[[  0  62]
 [ 60 -28]
 [ -3  55]]
|
[[  0  62]
 [ 60 -28]]

[[ 26 -19  71 -20]
 [  7   6 -10   7]]
|
[[ 26 -19]
 [  7   6]]

[[ -1  61]
 [ 15  16]
 [-17  27]]
|
[[-1 61]
 [15 16]]

[[-34  44   2 -39 -61]
 [ 63 -15 -28  62  20]
 [ 62 -11 -40  34 -51]
 [ 40  23  58  20  -3]
 [-16   5  57 -49 -59]]
|
[[-34  44]
 [ 63 -15]]

[[ -1 -28  10]
 [-13  27 -16]
 [-33  -8   9]
 [-32 -59  48]
 [ 23 -37 -28]]
|
[[ -1 -28]
 [-13  27]]

[[ 44 -33]
 [-24 -62]
 [ 42  30]
 [-18 -33]]
|
[[ 44 -33]
 [-24 -62]]
---
[[-24   9  11 -31   9 -19   5 -12   0 -27]
 [ 13 -22   3   0  15 -34 -13  14  45   9]
 [-26 -65 -45 -44   4 -43 -27 -27 -29 -21]
 [ 27 -22   6  -8  -4 -27  14 -20  -4  34]]
|
[[ 27 -22   6  -8  -4 -27  14 -20  -4  34]
 [-24   9  11 -31   9 -19   5 -12   0 -27]
 [ 13 -22   3   0  15 -34 -13  14  45   9]
 [-26 -65 -45 -44   4 -43 -27 -27 -29 -21]]

[[ -3 -14  -3]
 [-55 -31 -55]
 [ -5 -30  -5]
 [-39 -39 -39]
 [-54 -54 -54]
 [ -5 -22  -5]]
|
[[ -5 -22  -5]
 [ -3 -14  -3]
 [-55 -31 -55]
 [ -5 -30  -5]
 [-39 -39 -39]
 [-54 -54 -54]]

[[-43  -1 -25  25  -7  66]
 [ 58   0 -40   5 -34   7]
 [ -6  34 -60 -35  21  48]
 [ 37 -26 -11   6 -36 -10]
 [ 25 -23  54 -12 -23  26]
 [-45  64  29 -25  -1 -30]]
|
[[-45  64  29 -25  -1 -30]
 [-43  -1 -25  25  -7  66]
 [ 58   0 -40   5 -34   7]
 [ -6  34 -60 -35  21  48]
 [ 37 -26 -11   6 -36 -10]
 [ 25 -23  54 -12 -23  26]]

[[ 23 -10   5  -2  -4   5   2]
 [  4  -4   5 -13   5 -13   0]
 [ 13   1  -1  -9   1  -2   5]
 [ 36  -2   2   3   8  65   0]]
|
[[ 36  -2   2   3   8  65   0]
 [ 23 -10   5  -2  -4   5   2]
 [  4  -4   5 -13   5 -13   0]
 [ 13   1  -1  -9   1  -2   5]]

[[-2 29]
 [-7 13]
 [-5 56]
 [-2 35]
 [-3 14]
 [-2 24]]
|
[[-2 24]
 [-2 29]
 [-7 13]
 [-5 56]
 [-2 35]
 [-3 14]]

[[ 16  -8  17  23 -13 -49  45 -16]
 [  5 -14  13  39 -10 -40   9  -8]
 [ 15   4  40  41   1 -47  16 -10]
 [ 32  -5  19  35 -25 -31  22   6]
 [ 18 -14   2  34 -14 -44  38 -11]
 [ 10  -8  14  28 -17 -49  43 -22]
 [ 11  -9  14  30  -6 -35  33 -20]
 [ 17  -6   5  29 -14 -46  41 -14]
 [ 24  -5  27  26 -34 -54  13   5]
 [ 17 -10  35  39 -24 -60  21  -4]]
|
[[ 17 -10  35  39 -24 -60  21  -4]
 [ 16  -8  17  23 -13 -49  45 -16]
 [  5 -14  13  39 -10 -40   9  -8]
 [ 15   4  40  41   1 -47  16 -10]
 [ 32  -5  19  35 -25 -31  22   6]
 [ 18 -14   2  34 -14 -44  38 -11]
 [ 10  -8  14  28 -17 -49  43 -22]
 [ 11  -9  14  30  -6 -35  33 -20]
 [ 17  -6   5  29 -14 -46  41 -14]
 [ 24  -5  27  26 -34 -54  13   5]]
---
[[ 21   0  24 -46  63]
 [-44   5 -20  -1  26]]
|
[[  0  24]
 [  5 -20]]

[[-11 -16   4 -23]
 [ -4   4  -5  11]
 [  0 -44 -25   7]
 [ -8  29  37  -2]
 [ 59 -14  59 -54]]
|
[[-16   4]
 [  4  -5]]

[[-54  23   1]
 [  6  37  33]
 [ -3  26  21]
 [-15   6   0]
 [-52  35  12]]
|
[[23  1]
 [37 33]]

[[-62  -9 -56  51]
 [ -9   3  50  -4]]
|
[[ -9 -56]
 [  3  50]]

[[-62 -27 -10  22 -10]
 [ 21  71 -30  50   8]]
|
[[-27 -10]
 [ 71 -30]]

[[ -3  24 -67  -6  11]
 [ 11   0 -36 -24   4]
 [ 27  -2 -12 -36  -8]
 [ 28 -15  -7 -22  12]
 [ -7  10 -11   1  14]]
|
[[ 24 -67]
 [  0 -36]]

[[-52   9  58   5 -14]
 [-51 -47  46  14  -4]
 [-17   0  25   9 -16]]
|
[[  9  58]
 [-47  46]]

[[-28  26  41 -30]
 [ 54  20 -25  52]
 [ 40 -32  14 -57]]
|
[[ 26  41]
 [ 20 -25]]
